One vector is turned by the same rotation once a tick. Each row is the vector after some number of ticks, and that number follows the row.
The counts run from 0 to 312.
[ 0.09, -0.02, -0.05, -0.16, -0.02,  0.18,  0.27, -0.27, -0.13,  0.05,
 -0.21, -0.15,  0.12,  0.00,  0.14, -0.01,  0.06, -0.08,  0.02, -0.11,
 -0.02,  0.02, -0.30,  0.02,  0.08, -0.33,  0.02,  0.05, -0.09, -0.11,
 -0.06,  0.14, -0.39, -0.04,  0.06, -0.04] | 228
[ 0.00,  0.20, -0.15,  0.11, -0.04, -0.11, -0.11,  0.13,  0.07, -0.02,
  0.31,  0.22,  0.23,  0.02,  0.02, -0.12, -0.01,  0.06, -0.11,  0.11,
 -0.44, -0.02, -0.12,  0.21, -0.33,  0.18, -0.07, -0.16, -0.03,  0.09,
  0.02, -0.18, -0.15,  0.00, -0.07, -0.03] | 285
[ 0.08,  0.04, -0.06,  0.13,  0.13,  0.08,  0.07,  0.22, -0.07, -0.04,
  0.20, -0.11,  0.01,  0.03, -0.19,  0.25,  0.13,  0.06, -0.15, -0.21,
 -0.14,  0.05, -0.02, -0.13,  0.31, -0.02,  0.13, -0.21, -0.10, -0.31,
 -0.06,  0.04, -0.20,  0.08, -0.14,  0.29] | 96
[ 0.08, -0.15, -0.14, -0.27,  0.08, -0.04, -0.02,  0.09,  0.09, -0.20,
 -0.18,  0.09, -0.05, -0.18, -0.12, -0.10,  0.27,  0.08,  0.11,  0.12,
 -0.04,  0.09,  0.21, -0.11, -0.25,  0.08,  0.15, -0.22, -0.19,  0.01,
  0.10, -0.19,  0.21, -0.07,  0.07,  0.03] | 138
[ 0.10,  0.22,  0.14,  0.06,  0.26, -0.03,  0.10,  0.01, -0.26, -0.05,
 -0.07,  0.13,  0.02,  0.01,  0.16,  0.01, -0.13,  0.10,  0.03,  0.11,
 -0.09,  0.00,  0.14,  0.20,  0.22,  0.00,  0.04, -0.09, -0.12,  0.06,
  0.40, -0.20, -0.17, -0.08, -0.28, -0.11] | 25
[-0.03,  0.02, -0.05, -0.11,  0.27,  0.01, -0.10,  0.26,  0.00,  0.14,
  0.12, -0.27, -0.16, -0.09, -0.23,  0.10,  0.21, -0.05, -0.06, -0.04,
 -0.19,  0.20,  0.01,  0.05,  0.17, -0.21,  0.08, -0.26, -0.04, -0.24,
  0.05, -0.01, -0.08,  0.09, -0.18,  0.26] | 93
[-0.11, -0.05,  0.20,  0.10, -0.19,  0.09, -0.03,  0.06,  0.12,  0.21,
 -0.02, -0.23,  0.08,  0.20,  0.15,  0.22, -0.14, -0.09,  0.03, -0.05,
 -0.15, -0.07, -0.20,  0.14,  0.02, -0.36, -0.05,  0.03, -0.10,  0.22,
 -0.05,  0.11, -0.13,  0.06, -0.04, -0.25] | 218
[ 0.08,  0.28,  0.03, -0.23,  0.05,  0.15,  0.22, -0.27, -0.13,  0.02,
 -0.06, -0.09,  0.08, -0.06,  0.17, -0.06,  0.06,  0.13,  0.19,  0.17,
  0.10,  0.17, -0.07,  0.31,  0.22,  0.12, -0.05,  0.17, -0.16,  0.10,
  0.29,  0.09,  0.05, -0.07,  0.09, -0.02] | 19
[ 0.10, -0.04,  0.02,  0.12,  0.25, -0.04, -0.01,  0.26, -0.14, -0.01,
  0.09, -0.11, -0.05, -0.03, -0.16,  0.13,  0.00,  0.10, -0.09, -0.11,
 -0.17,  0.01,  0.07, -0.13,  0.20,  0.00,  0.14, -0.33, -0.07, -0.26,
  0.00,  0.09, -0.25,  0.15, -0.26,  0.27] | 95
[ 0.13, -0.14, -0.05, -0.03,  0.09, -0.07,  0.09, -0.12,  0.02,  0.03,
 -0.02, -0.06,  0.07, -0.15, -0.07,  0.02,  0.07,  0.00,  0.00,  0.05,
  0.01, -0.04,  0.04, -0.17,  0.03,  0.20,  0.10, -0.05,  0.12, -0.30,
 -0.08,  0.19, -0.12,  0.02,  0.18,  0.63] | 111
[-0.09,  0.04, -0.04,  0.07, -0.07,  0.00,  0.17,  0.00, -0.03, -0.24,
 -0.23,  0.21, -0.08,  0.13, -0.04,  0.27, -0.19,  0.08, -0.03, -0.04,
  0.33, -0.21,  0.07, -0.20,  0.16, -0.03,  0.15,  0.05,  0.12,  0.03,
 -0.13, -0.13,  0.01, -0.15, -0.16, -0.24] | 189
[ 0.02,  0.06, -0.09,  0.12, -0.33, -0.12,  0.09,  0.22,  0.31,  0.02,
  0.21,  0.03,  0.08, -0.06,  0.00,  0.24,  0.19,  0.10,  0.02,  0.10,
 -0.10, -0.02,  0.16,  0.06, -0.19, -0.09, -0.03, -0.16, -0.30,  0.17,
  0.13, -0.09,  0.35, -0.13, -0.02,  0.02] | 147
[-0.23,  0.31, -0.03, -0.02,  0.44, -0.07, -0.12, -0.01, -0.12,  0.11,
 -0.08,  0.08, -0.12,  0.09,  0.18, -0.04, -0.22, -0.14,  0.11,  0.06,
 -0.05,  0.00,  0.00,  0.15, -0.02, -0.06, -0.02,  0.00,  0.30, -0.13,
 -0.02, -0.23, -0.24,  0.10, -0.15, -0.05] | 47
[-0.17,  0.14,  0.08,  0.01,  0.09, -0.09, -0.12, -0.01,  0.05, -0.14,
 -0.33,  0.12, -0.31,  0.07,  0.05,  0.22, -0.10, -0.09,  0.06,  0.11,
  0.30, -0.21,  0.16, -0.05,  0.09, -0.11,  0.07, -0.02,  0.17, -0.01,
  0.01, -0.03,  0.08,  0.02, -0.21, -0.27] | 187
[-0.27, -0.02,  0.16, -0.21, -0.10, -0.03,  0.22, -0.04,  0.11,  0.04,
 -0.23, -0.09, -0.05,  0.04, -0.04,  0.12, -0.22, -0.31,  0.12,  0.07,
  0.13, -0.05, -0.20,  0.05,  0.18, -0.07,  0.08,  0.14, -0.05,  0.14,
  0.03,  0.09,  0.15, -0.12,  0.12, -0.20] | 202
[-0.06,  0.14,  0.00,  0.28,  0.09, -0.10,  0.00,  0.05, -0.06,  0.15,
 -0.02, -0.16,  0.06,  0.24,  0.16, -0.20, -0.57,  0.13,  0.02,  0.09,
 -0.01,  0.02,  0.06,  0.05, -0.23,  0.03,  0.04,  0.04,  0.22,  0.04,
 -0.29, -0.10, -0.02,  0.08, -0.10,  0.12] | 56
[ 0.00, -0.03, -0.26,  0.09, -0.05, -0.12, -0.30,  0.11,  0.05, -0.12,
  0.09,  0.28,  0.04, -0.02, -0.06,  0.20,  0.25,  0.06, -0.06,  0.01,
  0.07, -0.09,  0.15, -0.10, -0.01,  0.23,  0.11, -0.11,  0.05, -0.09,
 -0.32, -0.04,  0.12,  0.25,  0.07,  0.15] | 121
[ 0.12, -0.09, -0.10,  0.18,  0.19, -0.04,  0.02,  0.09,  0.13, -0.16,
  0.00,  0.27,  0.00,  0.06, -0.08,  0.13,  0.16,  0.02, -0.13,  0.03,
  0.10, -0.13,  0.14, -0.29,  0.07,  0.20,  0.18, -0.27,  0.05, -0.25,
 -0.23, -0.12,  0.06,  0.09, -0.04,  0.34] | 119
[ 0.09, -0.05,  0.10, -0.28,  0.07,  0.28, -0.18, -0.05,  0.00,  0.17,
  0.20,  0.15,  0.15,  0.06, -0.05, -0.14, -0.07, -0.02, -0.08,  0.09,
 -0.28,  0.07, -0.10,  0.13,  0.21,  0.19, -0.17,  0.17, -0.04,  0.10,
 -0.21, -0.11,  0.17, -0.09,  0.25, -0.02] | 268
[ 0.08, -0.25,  0.06, -0.05, -0.01, -0.07, -0.09,  0.25, -0.18,  0.07,
  0.22, -0.30,  0.01, -0.11, -0.17, -0.22, -0.24,  0.09, -0.11, -0.23,
 -0.24,  0.28, -0.04,  0.01,  0.05,  0.04,  0.05,  0.04, -0.06,  0.02,
 -0.08,  0.18,  0.05,  0.14,  0.04, -0.07] | 83
[-0.01, -0.03, -0.04, -0.13,  0.09, -0.01,  0.25,  0.03, -0.12,  0.10,
  0.04, -0.41,  0.08, -0.09, -0.21, -0.01, -0.06,  0.06,  0.05, -0.11,
 -0.18,  0.16, -0.14, -0.05,  0.17,  0.00,  0.13, -0.08, -0.19, -0.19,
 -0.05,  0.32, -0.08, -0.03, -0.01,  0.35] | 88
[ 0.07, -0.20,  0.12,  0.00, -0.07, -0.01,  0.29, -0.06, -0.01,  0.16,
 -0.16, -0.06,  0.07, -0.04,  0.06, -0.14, -0.09, -0.39, -0.02, -0.20,
 -0.15,  0.05, -0.39,  0.02,  0.08, -0.32, -0.03,  0.05, -0.10, -0.03,
  0.07,  0.08, -0.21, -0.11,  0.12, -0.08] | 224
[-0.11,  0.14, -0.15, -0.11,  0.40,  0.04,  0.04,  0.15, -0.10,  0.00,
 -0.09, -0.21, -0.06,  0.05, -0.15, -0.26, -0.12, -0.03,  0.07, -0.01,
  0.06,  0.35, -0.05,  0.10, -0.01, -0.19,  0.12, -0.09, -0.02, -0.12,
 -0.33, -0.12,  0.21, -0.01, -0.07, -0.03] | 69
[ 0.07,  0.11,  0.09,  0.15, -0.02,  0.12, -0.04,  0.04,  0.12,  0.06,
  0.21,  0.00,  0.09,  0.09,  0.30, -0.20, -0.17,  0.29, -0.07,  0.05,
 -0.43,  0.07,  0.00,  0.10, -0.26,  0.16, -0.19,  0.00,  0.01, -0.02,
  0.04,  0.00, -0.15,  0.05,  0.03,  0.12] | 289
[-0.08, -0.08, -0.01,  0.07, -0.22, -0.14,  0.04,  0.12, -0.11,  0.07,
 -0.08, -0.01,  0.18,  0.07, -0.06,  0.15, -0.13, -0.11, -0.05, -0.12,
 -0.07, -0.17, -0.26,  0.08, -0.08, -0.28,  0.10, -0.12, -0.22,  0.31,
 -0.12, -0.02, -0.22,  0.09, -0.08, -0.41] | 215
[ 0.00,  0.16,  0.21,  0.03,  0.02,  0.06, -0.02, -0.09, -0.11,  0.33,
  0.26, -0.04,  0.02,  0.17,  0.26,  0.04, -0.24,  0.14,  0.03, -0.05,
 -0.13,  0.08,  0.04,  0.22,  0.20,  0.01, -0.18,  0.31,  0.27,  0.07,
  0.12, -0.13, -0.11,  0.06,  0.05, -0.09] | 35
[-0.13,  0.38, -0.16,  0.10,  0.32,  0.04,  0.09, -0.02, -0.14, -0.02,
  0.14,  0.10,  0.01,  0.25,  0.15,  0.11, -0.21, -0.04,  0.01, -0.03,
  0.05,  0.04, -0.05,  0.09,  0.13,  0.05,  0.02,  0.12,  0.23, -0.26,
 -0.16, -0.20, -0.17,  0.11, -0.17, -0.05] | 50
[ 0.09,  0.14, -0.10, -0.02,  0.05,  0.05, -0.33,  0.01, -0.14,  0.02,
  0.12,  0.26,  0.24,  0.02, -0.12,  0.02,  0.03, -0.09, -0.17,  0.23,
 -0.12, -0.17, -0.10,  0.19,  0.15,  0.17, -0.07, -0.06,  0.00,  0.27,
 -0.33, -0.07,  0.01,  0.05, -0.02, -0.12] | 261
[-0.12,  0.11, -0.23, -0.27,  0.24, -0.05, -0.08,  0.02, -0.26, -0.02,
 -0.13, -0.26,  0.01, -0.04, -0.08, -0.27, -0.18,  0.07,  0.15,  0.03,
  0.02,  0.22, -0.03,  0.06, -0.12,  0.08,  0.08,  0.02,  0.02, -0.17,
 -0.24,  0.06, -0.04,  0.16,  0.01, -0.09] | 67
[ 0.11,  0.03, -0.10,  0.21, -0.08, -0.15, -0.03,  0.21, -0.04,  0.19,
  0.33, -0.10,  0.08, -0.06, -0.25,  0.18,  0.21, -0.02, -0.18, -0.11,
 -0.14,  0.04, -0.03,  0.04,  0.01, -0.17,  0.04, -0.25,  0.05, -0.03,
 -0.15, -0.08, -0.08,  0.03, -0.03,  0.42] | 100
[-0.05,  0.13, -0.24,  0.06,  0.03, -0.11, -0.07,  0.31, -0.27, -0.07,
  0.16, -0.20,  0.13,  0.04, -0.18, -0.01, -0.20,  0.14, -0.06, -0.06,
 -0.06,  0.11, -0.06,  0.08,  0.01,  0.01,  0.16, -0.14, -0.16,  0.03,
 -0.33,  0.08,  0.00,  0.23, -0.15, -0.22] | 75
[-0.07,  0.11,  0.01,  0.18,  0.08,  0.01,  0.09,  0.04,  0.02,  0.13,
  0.13, -0.13,  0.06,  0.26,  0.19, -0.17, -0.44,  0.13, -0.01, -0.01,
  0.03,  0.15,  0.01,  0.01, -0.10, -0.04, -0.04,  0.18,  0.23, -0.03,
 -0.35, -0.11,  0.05,  0.01, -0.03,  0.07] | 57
[-0.13,  0.15, -0.14,  0.07, -0.14,  0.02,  0.08, -0.01,  0.00, -0.14,
 -0.12,  0.19, -0.06,  0.09, -0.04,  0.35, -0.11,  0.06, -0.01, -0.04,
  0.38, -0.17,  0.02, -0.08,  0.15, -0.09,  0.13,  0.20,  0.17,  0.11,
 -0.19, -0.12,  0.05, -0.07, -0.07, -0.31] | 190
[-0.06,  0.20,  0.08,  0.11, -0.04,  0.10, -0.09,  0.07,  0.26,  0.14,
  0.29,  0.01,  0.07,  0.12,  0.29, -0.12, -0.06,  0.22, -0.04,  0.14,
 -0.39,  0.05, -0.05,  0.22, -0.24,  0.16, -0.24, -0.04, -0.02, -0.07,
  0.02,  0.04, -0.09,  0.06,  0.01,  0.12] | 288
[ 0.10,  0.16,  0.01,  0.24, -0.13,  0.02, -0.19,  0.01,  0.10,  0.01,
  0.03,  0.08,  0.13,  0.14,  0.25, -0.17,  0.01,  0.02, -0.03,  0.25,
  0.14,  0.00, -0.02,  0.45, -0.01, -0.02, -0.09, -0.08, -0.18,  0.37,
  0.04,  0.06,  0.16,  0.02, -0.04, -0.27] | 8
[-0.02,  0.09, -0.03, -0.02,  0.20,  0.10, -0.14, -0.04,  0.17, -0.18,
 -0.32,  0.20, -0.02,  0.05,  0.18, -0.22,  0.28, -0.11,  0.10,  0.23,
  0.17,  0.10, -0.12,  0.29, -0.02, -0.08, -0.08, -0.12, -0.08,  0.01,
  0.08, -0.14,  0.06,  0.05,  0.05, -0.29] | 0
[ 0.16,  0.01, -0.13, -0.19, -0.12, -0.13,  0.05, -0.01,  0.02, -0.12,
 -0.19,  0.11, -0.20, -0.30,  0.04,  0.06,  0.22,  0.15,  0.14, -0.12,
 -0.01, -0.05,  0.16, -0.03, -0.28, -0.14,  0.03, -0.08, -0.04, -0.08,
  0.49, -0.16, -0.10, -0.10, -0.07, -0.07] | 161
[ 0.16,  0.06,  0.09,  0.15,  0.24,  0.15,  0.06, -0.08,  0.11, -0.33,
 -0.27,  0.30,  0.09,  0.14,  0.25, -0.19,  0.06,  0.04,  0.01,  0.17,
  0.18,  0.04, -0.03,  0.12,  0.11,  0.07,  0.05, -0.17, -0.23,  0.03,
  0.11, -0.10, -0.07, -0.06, -0.09, -0.22] | 2
[ 0.06, -0.15,  0.02,  0.03,  0.00, -0.11, -0.02,  0.04,  0.12,  0.17,
  0.19, -0.02, -0.10, -0.17, -0.16, -0.04,  0.12, -0.27, -0.13, -0.08,
 -0.11,  0.09, -0.08, -0.07,  0.12,  0.06,  0.04, -0.03,  0.17, -0.24,
  0.01,  0.06,  0.08,  0.04,  0.26,  0.48] | 108
[ 0.18, -0.05,  0.16,  0.19, -0.05,  0.15, -0.16, -0.17, -0.10,  0.23,
 -0.08, -0.02,  0.15,  0.13,  0.28, -0.08, -0.11, -0.01, -0.25,  0.06,
 -0.02, -0.14, -0.07,  0.12,  0.10, -0.12, -0.19, -0.05,  0.10,  0.08,
 -0.32,  0.24, -0.27,  0.19, -0.02,  0.01] | 242
[ 0.33, -0.18,  0.17,  0.19, -0.04,  0.18, -0.04, -0.20, -0.08,  0.15,
 -0.06,  0.00,  0.14,  0.07,  0.23, -0.22, -0.12,  0.05, -0.25, -0.02,
 -0.03, -0.08, -0.04,  0.00,  0.12, -0.10, -0.10,  0.01,  0.11,  0.04,
 -0.30,  0.16, -0.22, -0.01,  0.04,  0.07] | 243
[ 0.01,  0.21, -0.04,  0.21, -0.03, -0.06,  0.09,  0.16,  0.18,  0.05,
  0.26,  0.12,  0.18,  0.05,  0.07, -0.15, -0.09,  0.11, -0.11,  0.17,
 -0.35,  0.05, -0.13,  0.20, -0.31,  0.08, -0.13, -0.16, -0.09,  0.11,
  0.02, -0.23, -0.07, -0.15, -0.01,  0.16] | 286
[-0.23,  0.08, -0.01,  0.00,  0.16, -0.20,  0.00, -0.02, -0.10,  0.04,
 -0.07, -0.25,  0.05, -0.03,  0.02, -0.33, -0.44, -0.20,  0.09,  0.05,
 -0.01,  0.14, -0.13,  0.08, -0.01,  0.23,  0.06,  0.07,  0.11, -0.09,
 -0.19,  0.23,  0.09,  0.09,  0.04,  0.06] | 63
[ 0.13,  0.03,  0.05, -0.10,  0.08,  0.09, -0.12, -0.31, -0.21,  0.06,
 -0.24,  0.02,  0.12, -0.10,  0.05, -0.20, -0.06, -0.14, -0.11,  0.27,
  0.02, -0.13, -0.09,  0.05,  0.22,  0.22, -0.07, -0.06,  0.04, -0.08,
 -0.18,  0.28, -0.19,  0.03,  0.03,  0.15] | 250
